In the rows, 128 means zero.
Named turns come first, each shown by rows before and after it. Which turns, in which order, take the first row of each pair that follows to the second? Write the first one first, as in the answered first pair.
H:
[ 99  65  46 117 122 191 141 126 120 114 117  94 123  78 139 108 111 188
 113 105 145 114 140 113 171 107]  ->  [115 152 121 149 131 159  94 181 120 132  56 165 124  69 122  97 102 170
 133  88 130  91 137  69  93 155]
[ 91  69 104 134 114 139 182 109 158 113 181  87 158 130 150 170 106 118
 131 149 169 157 166 102 133 113]  ->  [143 155 137 156 204 147 184 149 116 127 125 110 121 108 116 190 109 150
 128 108 168 119 134  76 112 142]
[ 82 120 137 126 105  87 112 130 133 108  92 137  97 168 172  64 130 115
 108 132 162 128 130 122 148 131]  ->  [106 117 112 128 152 112 141 136 114 108  93 121  78 169 167  78 132 149
  96 120 168 134 109 132 180 126]
[144 126 131 158 118 124  32 175 140 131 105 112 138 140 124  74 148 103
  96 130 162 140 101  87  86  69]  ->  [151  93 103 157 136 144  69 151 136 120 124  85 118 128 129  80 152 102
  74 133 167 148  90 107 122  60]
X:
[164 182 166 112 105 151 138  82 126 153 153 131 105 177 130 131 107  71
  72 124 125 131 118 166 146 153]  ->  [151 187 145 106 117 152 122  90 106 163 157 142  93 177 129 120 115  61
  64 118 120 124 101 155 153 154]
[ 92 120  91 180 133 139 118 108 178 150 146 113 169 150 142 150 144 133
 141 147  71 170 190 109  97 131]  ->  [106  86  36 191 177 169 121 125 126 161 126 102 131 147 142 113 133 161
 107 120 100 158 146  97 129 123]
[112 159 144 101  67 141 146 118 152 141 114 162 122 113 155 155 117 114
 142 111 123 148 155 134 105 144]  ->  [131 148 106 105 124 170 153 117 114 142  95 160  90 109 165 135 102 151
 107  77 147 145 113 117 137 129]
[152 128  79 123 145 180 213 136 117 163 130  97  92 110 123 112 132 181
 109  78 117  95  76 159 163 142]  ->  [113 169 153 140 101  74  93 172 133 160 108 176 108 154 104  67 147 126
 141 134 110  84 112 109  61 158]
K:
[110 105  60 104 110 184 131 101  77 140 151 125  93 166 130  78  83 102
  84  83 148 120 128 100 168 127]  ->  [ 79  75  50 110 108 176 106 141 109 118 115 137 116 112 143  67  76 134
 118  98 150  91 144  85 142 120]
[106 116 146 149 100 124 120 129 139 145 121 132 126 154 129 125 112 118
 155 141 107 125 171 112 116 129]  ->  [121 137 159 148  97 138 127 121 148 151 130 126 140 158 128 140 108 120
 157 125 111 132 171 120 110 126]
[146 163 108 112 125 108 129 151  54 178 112 169 128 170  96 117 161 148
  88 128 164 100 102  80 140 125]  ->  [131 152  97 128 129 103 107 171  74 165  86 164 120 145 108 114 163 156
 110 138 169  87 101  71 127 122]
[107 127 114 145 158 111  85 151 125 140 106 138 136 105 144 101 113 146
 136 135 136 113 127 116 101 117]  ->  [134 150 146 139 155 131 108 153 126 149 100 131 139  93 133 140 109 158
 144 116 123 113 145 124  95 125]

Each pair is 2 to 4 turns apart.
[148 152 146  91  60 156 149  47 107 169 216 134 144 208 117 117 101  44
  76  93 142 152 120 131 143 132]  ->  [157 133  87 146 199 151 111 123  49 166 114 151  82 131 107  66 104 118
  81  64 178 103  61  75 142 155]  K, X, X, H
[151 152 115 128 135 132 109 118  79 133 132 144  87 171 108 114 130  96
  68 112 127 127 100 121 124 141]  ->  [ 88 109 116 141  96  99  69 137 133 128 115 153 121 139 129  83 136 103
 126 153 136 116 133 104 110 119]  H, K
[139 109 115  90 124 187 155  82  79 170 146  98  93 176 104  77  90  96
  64  94 122 126  93  81 163 125]  ->  [102 138 135 115 112 152  91 124  99 164 100 170  98 170 110  36 103  84
 103 114 130 104 132  40 101 137]  H, K
[139 195 186 157 204 172 128 173  98 150  74 160 135 145  97 155 152 135
 186  81 153 105 102 131 124 177]  ->  [152 174 172 138 199 196 177 123  79 151 117 127 128 187 104 162 150 120
 141  88 156 131  86 179 159 163]  K, X, X
[135 200 171 137 167  97 101 135  81 150 104 157  92 146 106 110 138 109
  89  95 130 129  85 117 133 143]  ->  [ 97 172 152 142 162  74  61 174  97 144  75 168 104 102 122  93 132 143
 130 116 149 107 107  97 122 147]  K, K
